128 stands for zero in the data rows.
Some points:
[150, 61, 115, 92, 191, 145, 115, 106, 217, 155, 108, 137, 117, 164, 182, 109, 140, 164, 74, 130, 54, 96, 89, 147, 91, 167, 154, 133, 112, 178, 77, 163]
[183, 156, 99, 139, 84, 127, 145, 80, 118, 115, 149, 122, 147, 151, 143, 102, 95, 201, 89, 129, 66, 141, 83, 81, 160, 175, 219, 71, 79, 121, 181, 156]
[81, 81, 89, 163, 107, 111, 146, 124, 72, 194, 223, 108, 173, 66, 141, 64, 200, 213, 126, 123, 87, 196, 138, 155, 121, 117, 73, 108, 54, 143, 70, 162]
[114, 183, 148, 125, 103, 127, 89, 98, 131, 165, 32, 85, 148, 139, 181, 106, 68, 183, 165, 176, 137, 168, 116, 114, 161, 60, 121, 80, 70, 145, 246, 175]
[180, 116, 134, 118, 93, 127, 82, 149, 0, 110, 160, 131, 93, 167, 141, 131, 123, 148, 125, 177, 98, 117, 100, 92, 126, 177, 186, 224, 98, 120, 123, 155]
[89, 148, 17, 97, 119, 78, 166, 136, 113, 77, 184, 152, 153, 135, 111, 117, 155, 135, 132, 197, 103, 109, 137, 105, 161, 172, 80, 97, 174, 84, 193, 222]
[94, 117, 157, 150, 101, 172, 144, 110, 111, 116, 141, 169, 108, 228, 119, 217, 131, 108, 120, 50, 206, 157, 147, 145, 130, 113, 100, 118, 48, 176, 57, 77]
[105, 120, 149, 113, 178, 126, 145, 186, 131, 85, 91, 94, 151, 35, 73, 187, 107, 181, 101, 150, 173, 130, 104, 131, 195, 153, 125, 90, 142, 129, 93, 31]
[114, 136, 114, 95, 149, 155, 146, 157, 136, 133, 109, 81, 83, 168, 177, 115, 117, 125, 69, 65, 61, 154, 75, 141, 147, 139, 203, 112, 193, 167, 71, 168]
[111, 140, 108, 133, 54, 155, 107, 166, 193, 149, 36, 157, 101, 97, 150, 127, 108, 73, 116, 24, 235, 155, 150, 96, 141, 191, 91, 127, 173, 140, 149, 152]
[144, 197, 108, 163, 156, 102, 89, 66, 200, 110, 26, 32, 99, 95, 147, 107, 147, 164, 188, 110, 152, 174, 193, 124, 98, 142, 136, 152, 102, 113, 136, 184]
[82, 158, 133, 88, 183, 142, 184, 118, 134, 140, 92, 143, 102, 82, 136, 121, 176, 164, 142, 125, 135, 75, 82, 181, 146, 189, 176, 33, 153, 98, 80, 22]
[95, 145, 22, 123, 174, 208, 112, 60, 97, 145, 113, 170, 108, 165, 175, 114, 108, 180, 109, 107, 97, 77, 83, 77, 155, 141, 176, 156, 133, 168, 176, 144]
[133, 196, 82, 90, 198, 70, 45, 127, 136, 156, 255, 195, 129, 81, 87, 120, 163, 53, 129, 69, 96, 176, 91, 160, 169, 128, 101, 113, 165, 113, 192, 157]
[113, 80, 161, 148, 226, 140, 138, 147, 73, 96, 134, 80, 111, 66, 146, 110, 147, 86, 148, 136, 225, 162, 135, 96, 174, 77, 157, 132, 113, 106, 90, 47]
[156, 98, 92, 113, 94, 137, 132, 106, 139, 201, 136, 95, 89, 124, 177, 168, 118, 161, 137, 95, 62, 146, 90, 61, 112, 160, 212, 95, 98, 126, 130, 159]
[67, 127, 232, 160, 188, 80, 173, 170, 88, 108, 134, 168, 93, 95, 131, 102, 127, 147, 96, 164, 219, 123, 132, 135, 57, 79, 132, 158, 130, 91, 194, 143]
[134, 73, 238, 100, 102, 129, 79, 133, 67, 141, 209, 133, 158, 207, 125, 122, 106, 94, 129, 109, 103, 87, 161, 131, 112, 145, 154, 153, 141, 89, 215, 49]
[142, 112, 88, 138, 95, 127, 70, 101, 156, 100, 119, 129, 117, 180, 192, 119, 148, 132, 108, 138, 83, 194, 65, 61, 108, 78, 195, 86, 196, 185, 185, 148]
[123, 96, 74, 169, 75, 119, 182, 175, 113, 125, 157, 99, 71, 218, 75, 72, 132, 98, 163, 195, 145, 139, 108, 164, 158, 148, 95, 110, 108, 115, 112, 139]
[129, 77, 92, 140, 208, 90, 97, 135, 122, 132, 73, 89, 157, 93, 118, 212, 158, 93, 80, 171, 170, 72, 100, 137, 154, 161, 122, 94, 161, 140, 114, 127]
[92, 118, 156, 148, 72, 171, 141, 124, 104, 119, 97, 128, 196, 185, 100, 179, 154, 108, 171, 115, 111, 62, 128, 215, 128, 53, 113, 139, 119, 82, 62, 198]
[144, 108, 183, 151, 130, 133, 192, 154, 170, 117, 122, 210, 130, 64, 90, 129, 145, 114, 88, 147, 125, 142, 121, 75, 89, 51, 149, 210, 93, 68, 207, 98]
[143, 128, 186, 176, 83, 76, 144, 95, 112, 107, 143, 116, 52, 197, 149, 131, 77, 169, 157, 132, 73, 163, 75, 80, 104, 170, 171, 156, 170, 112, 137, 159]
[117, 143, 56, 77, 217, 125, 160, 169, 160, 189, 136, 80, 121, 107, 168, 183, 98, 107, 134, 176, 158, 23, 119, 138, 47, 80, 162, 78, 97, 190, 108, 134]
[106, 149, 157, 54, 97, 161, 165, 138, 137, 88, 96, 161, 129, 182, 122, 147, 209, 117, 120, 55, 190, 91, 193, 122, 119, 124, 88, 107, 124, 149, 96, 157]
[103, 112, 46, 132, 100, 93, 181, 146, 203, 71, 170, 70, 150, 236, 117, 136, 134, 143, 124, 156, 140, 147, 131, 186, 137, 137, 93, 206, 108, 93, 75, 101]
[126, 178, 155, 125, 145, 159, 89, 62, 113, 138, 116, 67, 160, 101, 168, 102, 70, 70, 140, 230, 63, 136, 160, 176, 136, 139, 137, 189, 75, 147, 134, 73]
[128, 138, 118, 171, 58, 160, 63, 114, 129, 114, 128, 131, 106, 154, 67, 123, 115, 198, 131, 179, 70, 189, 116, 41, 68, 165, 217, 168, 129, 140, 136, 137]
[126, 189, 156, 123, 139, 117, 93, 153, 112, 179, 21, 114, 129, 138, 146, 90, 147, 89, 136, 204, 50, 172, 128, 99, 128, 147, 101, 173, 31, 154, 171, 152]
[70, 112, 54, 120, 116, 163, 138, 139, 95, 129, 178, 179, 113, 79, 92, 150, 118, 97, 120, 221, 60, 233, 122, 114, 145, 150, 47, 119, 173, 123, 114, 181]
[126, 66, 180, 79, 159, 107, 130, 179, 162, 64, 125, 110, 102, 65, 73, 117, 132, 168, 138, 136, 197, 85, 178, 104, 163, 69, 136, 179, 157, 121, 201, 154]
[118, 141, 131, 125, 58, 170, 133, 121, 171, 110, 168, 93, 136, 141, 143, 108, 177, 71, 157, 234, 164, 84, 107, 163, 145, 133, 124, 88, 81, 70, 55, 150]
[112, 81, 121, 109, 236, 158, 108, 96, 145, 117, 102, 149, 145, 98, 118, 97, 100, 104, 175, 167, 182, 104, 95, 153, 132, 177, 118, 130, 152, 145, 54, 85]
[182, 134, 193, 167, 113, 129, 116, 143, 62, 111, 194, 98, 119, 169, 160, 114, 137, 109, 144, 99, 77, 74, 155, 0, 110, 111, 73, 161, 163, 147, 137, 110]
[255, 131, 90, 150, 96, 147, 235, 89, 124, 104, 125, 231, 134, 81, 78, 97, 129, 72, 114, 105, 148, 142, 123, 78, 79, 33, 192, 160, 163, 78, 158, 85]
[100, 69, 110, 153, 115, 154, 91, 138, 147, 75, 31, 145, 151, 135, 238, 177, 160, 111, 133, 50, 144, 150, 183, 191, 87, 163, 113, 70, 108, 102, 238, 101]
[121, 40, 155, 99, 190, 96, 172, 169, 106, 90, 99, 144, 127, 62, 140, 121, 119, 137, 177, 137, 150, 118, 151, 112, 176, 98, 107, 156, 139, 116, 129, 81]
[168, 148, 121, 121, 119, 76, 121, 154, 127, 114, 104, 140, 157, 200, 96, 146, 139, 103, 114, 172, 127, 108, 184, 181, 160, 101, 99, 122, 99, 109, 0, 183]
[163, 189, 96, 133, 132, 122, 162, 128, 78, 91, 32, 100, 119, 100, 185, 92, 92, 171, 182, 82, 135, 208, 112, 179, 101, 182, 81, 113, 103, 178, 139, 136]
[101, 113, 147, 157, 255, 58, 125, 142, 135, 94, 73, 129, 204, 88, 78, 142, 142, 106, 177, 144, 162, 79, 129, 87, 145, 123, 141, 99, 102, 124, 120, 129]
[131, 157, 96, 96, 98, 55, 63, 155, 152, 147, 244, 209, 87, 11, 122, 132, 127, 155, 137, 78, 77, 209, 136, 255, 131, 61, 135, 109, 156, 164, 130, 169]
[146, 169, 208, 86, 70, 85, 88, 75, 84, 175, 159, 160, 159, 118, 158, 112, 91, 92, 124, 197, 88, 115, 218, 67, 131, 176, 113, 119, 149, 165, 73, 29]
[126, 193, 185, 119, 151, 183, 97, 139, 119, 122, 91, 154, 144, 139, 120, 125, 99, 142, 80, 54, 216, 139, 159, 162, 115, 160, 120, 115, 88, 103, 39, 226]
[118, 167, 146, 160, 57, 162, 106, 150, 138, 115, 96, 209, 145, 98, 151, 185, 103, 109, 151, 20, 195, 99, 119, 136, 135, 166, 109, 125, 92, 136, 40, 159]
[116, 89, 136, 141, 228, 108, 133, 113, 142, 145, 80, 122, 138, 113, 83, 126, 114, 124, 86, 152, 185, 119, 106, 169, 131, 173, 107, 141, 138, 175, 85, 72]
[225, 124, 153, 133, 143, 72, 204, 145, 166, 139, 150, 230, 119, 92, 141, 120, 110, 150, 151, 87, 135, 145, 101, 75, 77, 56, 105, 202, 109, 53, 126, 113]
[104, 217, 158, 110, 85, 56, 113, 116, 93, 154, 107, 63, 177, 188, 146, 100, 125, 105, 133, 111, 34, 117, 183, 127, 163, 104, 132, 218, 191, 149, 129, 29]
There is one direction along which these points spread out most. Take the direction at right angles to it along which they spread out most. Go by this last direction. How far along it is each point below, from 0 to 99? The average is 50, and the first point in the table lies past the average. One standard deviation of the points above along it is 16.
[127, 135, 154, 142, 41, 155, 95, 178, 192, 124, 152, 114, 201, 195, 123, 102, 125, 139, 124, 77, 224, 100, 73, 140, 119, 121, 69, 139, 146, 139, 47, 104] >> 62
[195, 139, 187, 138, 89, 140, 91, 103, 86, 139, 180, 109, 82, 147, 196, 148, 109, 161, 90, 177, 87, 114, 128, 89, 133, 109, 78, 197, 158, 78, 123, 104] >> 36
[134, 135, 97, 151, 227, 161, 84, 136, 159, 132, 237, 173, 68, 141, 39, 118, 138, 110, 113, 87, 44, 173, 159, 167, 127, 124, 72, 45, 140, 114, 220, 147] >> 43
[146, 149, 206, 121, 61, 142, 161, 94, 185, 129, 122, 105, 126, 193, 53, 162, 154, 104, 130, 130, 171, 63, 126, 161, 154, 126, 86, 92, 91, 139, 73, 174] >> 64
[123, 102, 101, 119, 175, 194, 156, 151, 201, 189, 89, 80, 118, 119, 126, 92, 94, 148, 114, 86, 55, 76, 102, 120, 134, 137, 156, 74, 180, 148, 80, 144] >> 67
[147, 196, 160, 107, 64, 140, 87, 136, 78, 140, 215, 119, 190, 165, 99, 173, 116, 92, 136, 124, 105, 38, 177, 103, 94, 117, 140, 62, 189, 111, 203, 0] >> 33
[78, 140, 77, 137, 129, 92, 181, 88, 123, 141, 255, 104, 135, 82, 73, 99, 133, 76, 102, 74, 108, 162, 142, 156, 128, 158, 144, 94, 135, 166, 246, 186] >> 43
[107, 89, 85, 114, 183, 130, 101, 107, 100, 247, 55, 108, 91, 186, 86, 148, 148, 168, 101, 132, 157, 119, 128, 169, 142, 123, 172, 71, 175, 107, 81, 101] >> 67
[160, 16, 183, 95, 135, 117, 192, 113, 128, 123, 148, 118, 156, 100, 75, 149, 71, 142, 147, 133, 172, 161, 144, 84, 89, 107, 94, 197, 179, 75, 157, 169] >> 22
[86, 74, 54, 223, 36, 122, 145, 138, 147, 103, 181, 134, 103, 82, 154, 76, 133, 133, 107, 204, 105, 86, 167, 180, 185, 82, 131, 127, 104, 151, 134, 142] >> 49
[127, 156, 104, 134, 70, 196, 113, 112, 135, 110, 34, 79, 123, 43, 154, 161, 197, 134, 145, 51, 159, 157, 93, 168, 93, 130, 121, 162, 105, 182, 218, 126] >> 62
